Where one turn sends some rows of the set: a few examples, then the rows asked:
kig: [-26.1   9.8   5.3  -1.3  -3.1  -1.8 -10.6 -14.9   4.1  -8.8  -4.7   8.2]
Dom: [-30.2  -7.8   5.4   9.3  12.4  -0.7  23.3 -29.1   7.4 -19.2 -35.1  22.9]
Giv: [ -8.3  -6.8  10.1 -10.6   8.8  -5.3   9.7  -7.8  14.8 -18.9 -12.8 -22.0]
kizu: [-22.3 -10.8 -19.6   1.6   8.9 -20.7  -4.6 -19.1  12.3  -7.5 -20.4   6.1]
Bagut: [-13.9  -1.1   5.2  17.3  -0.3  11.1   5.7 -15.5   8.4 -25.0 -38.1  19.8]
Sika: [-14.1 -13.7   0.0 -12.8  14.0  -2.0  19.4 -13.9  13.4 -16.1 -15.2 -22.5]
gutum: [-17.1  -2.3  11.3  14.3   0.0  12.3  13.0 -26.9   5.2 -25.8 -37.4  18.2]
Doder: [-13.3 -13.7  11.7 -13.8   6.1  -7.9  24.5  -8.0  16.5 -11.7 -12.9 -15.1]
kebe: [-15.4  -8.7   9.0 -22.5   1.5  13.2  13.1 -17.1   9.3  -7.8  -7.6 -11.4]
Ved: [-22.4 -20.5  -0.1   6.4  -5.4   6.9  17.0 -36.0   8.6 -19.5 -38.9  18.3]
zum: [-36.3  -7.2   4.2   4.7  19.8   5.5  19.9 -29.4  13.2 -21.9 -25.6  21.8]
tavu: [-25.1 -26.8  -3.4   3.1 -11.9   5.1   8.1 -26.0  14.7 -21.0 -39.5  16.1]
lobab: [-20.1  -1.8   7.3  14.3   8.0  18.7   8.5 -13.5  17.0 -24.4 -37.9  14.6]
zat: [-20.3 -13.6  14.8   3.4   5.5 -10.2   8.9  -9.8   7.1 -11.6   5.9  -3.0]
guti: [-10.4 -12.3  16.1 -20.0   4.2  -4.9  16.0  -2.8   0.4 -15.2 -10.7  -1.9]
neb: [-33.1  -5.6  -1.0  12.8  16.2  -0.4  20.2 -24.0  17.9 -16.0 -32.9  21.9]
Vatok: [ -8.1  -9.7  17.6 -15.0   1.2  -3.6  17.8  -1.5   7.9 -12.6 -12.6  -8.8]
ferul: [-21.0   2.0  12.6  15.4  -0.4  13.4   4.6 -16.0  14.3 -29.1 -35.0  14.7]
paka: [-20.6 -13.7 -15.3  -2.4  11.2 -21.7  -5.4 -19.6  10.6 -12.6 -26.7  -3.6]
mur: [-23.3   7.4   4.3  -8.8   8.0  -5.1 -13.0 -14.0   0.2  -5.5 -14.2  14.1]
dite: [-16.7   6.7   2.2  -4.0  15.0   0.4  -0.9  -9.4  -4.1  -8.1  -7.1  17.4]
Resev: [-36.0 -12.5   0.7   2.1  15.1   6.4  18.6 -17.8  16.2 -12.3 -33.7  25.5]
vokin: [-15.7   5.2  11.4  14.2   4.0  10.4   9.3 -17.6   4.0 -27.7 -36.5  18.0]
pim: [-13.5 -15.1  14.8   6.2  -4.9  -1.5   3.4 -13.8  10.8 -14.7   3.4 -10.3]
rig: [-20.9  11.4  -1.4   0.8   7.0  -3.5 -11.5 -14.3   6.3  -5.8 -11.8  15.1]
pofa: [-25.6  -9.4 -12.6   0.6   6.7 -26.7  -2.2 -12.6   4.9 -13.1 -15.5   1.7]
sono: [ -8.0  -9.3   7.6 -18.3   9.5  -2.0  11.4  -1.1  -4.2 -14.8 -13.8  -5.7]
lol: [-34.7 -10.2  -1.6   5.7  15.0  -4.5  24.9 -27.3  12.3 -15.9 -33.8  20.0]
Veso: [-20.0 -26.5  -5.3   3.7  -4.7  12.7   9.0 -19.4  14.0 -19.0 -41.8  17.6]
sozon: [-16.8 -21.5 -21.7   0.0  14.0 -15.8   8.4 -20.8   9.5 -13.1 -19.0  -2.2]
povam: [-24.3 -20.9  -5.1   4.5  -9.4  10.3  11.3 -29.1  13.6 -13.0 -36.0  23.0]
bober: [-11.4  -3.7  -6.2   1.4  -5.0  18.8  -2.9 -31.4  18.9 -11.4 -10.9  -7.3]
gunul: [-20.0 -20.5  -2.4   2.5 -13.4  13.0  11.1 -33.1   9.6 -17.6 -37.9  16.0]
tar: [-20.9  -7.9  11.9 -21.4   8.1  -2.1  13.8 -14.8  15.8  -5.9  -4.0 -11.3]
kuga: [-18.5 -26.4   7.0   2.3  -1.7 -11.6   8.7 -15.0  10.6 -11.4   2.6  -8.6]
Zep: [-23.1 -27.8  -3.7  -1.5  -5.2   9.1   9.9 -30.2   4.7 -22.3 -33.2  22.1]
fes: [-20.7   0.6  -3.7  -1.6  -2.9   7.6 -11.9 -32.8  23.2  -9.0 -17.9  -9.4]
Gesa: [-11.1 -17.9   6.7 -11.8   7.2  -8.0  21.7 -11.4  15.0 -20.9 -16.4 -18.9]
Lopa: [ -8.4 -17.9   8.6 -22.2  -1.6  -6.1   6.4  -6.9   4.7 -10.5 -12.1  -9.4]
bap: [-15.3  -8.7  16.7 -18.9  -1.4   9.2  17.8 -17.2  16.1 -12.5  -6.7 -11.8]
meno: [-40.1  -9.5   4.1   4.2  13.0  -3.8  18.3 -20.1  14.1 -17.5 -31.6  25.5]
noti: [-23.6  -6.6  -9.9   4.4  -9.5  -2.4  -6.3 -29.9  21.8 -12.7 -12.2 -12.7]
zage: [-12.6 -13.8  15.4 -17.9  -4.6   2.1  19.8 -11.3  15.3  -7.7 -10.6 -11.6]
Gadov: [-16.8  -1.6 -12.0   5.1  -7.1   4.0 -12.2 -29.0  22.1  -8.7 -17.3  -3.2]
Sime: [-14.4  -4.5   6.4  15.6   5.7  13.6   6.1 -21.9   7.7 -35.9 -35.2  12.2]

Sika turns into kebe
guti turns into Gesa
kig turns into pofa
Where do these go?
tar turns into Lopa
zage turns into Vatok
Bagut turns into neb
lol turns into gunul
sozon turns into bober
ferul turns into meno
Zep turns into Sime
Veso turns into lobab
Ved turns into gutum
fes turns into mur
pim turns into zat
rig turns into kizu

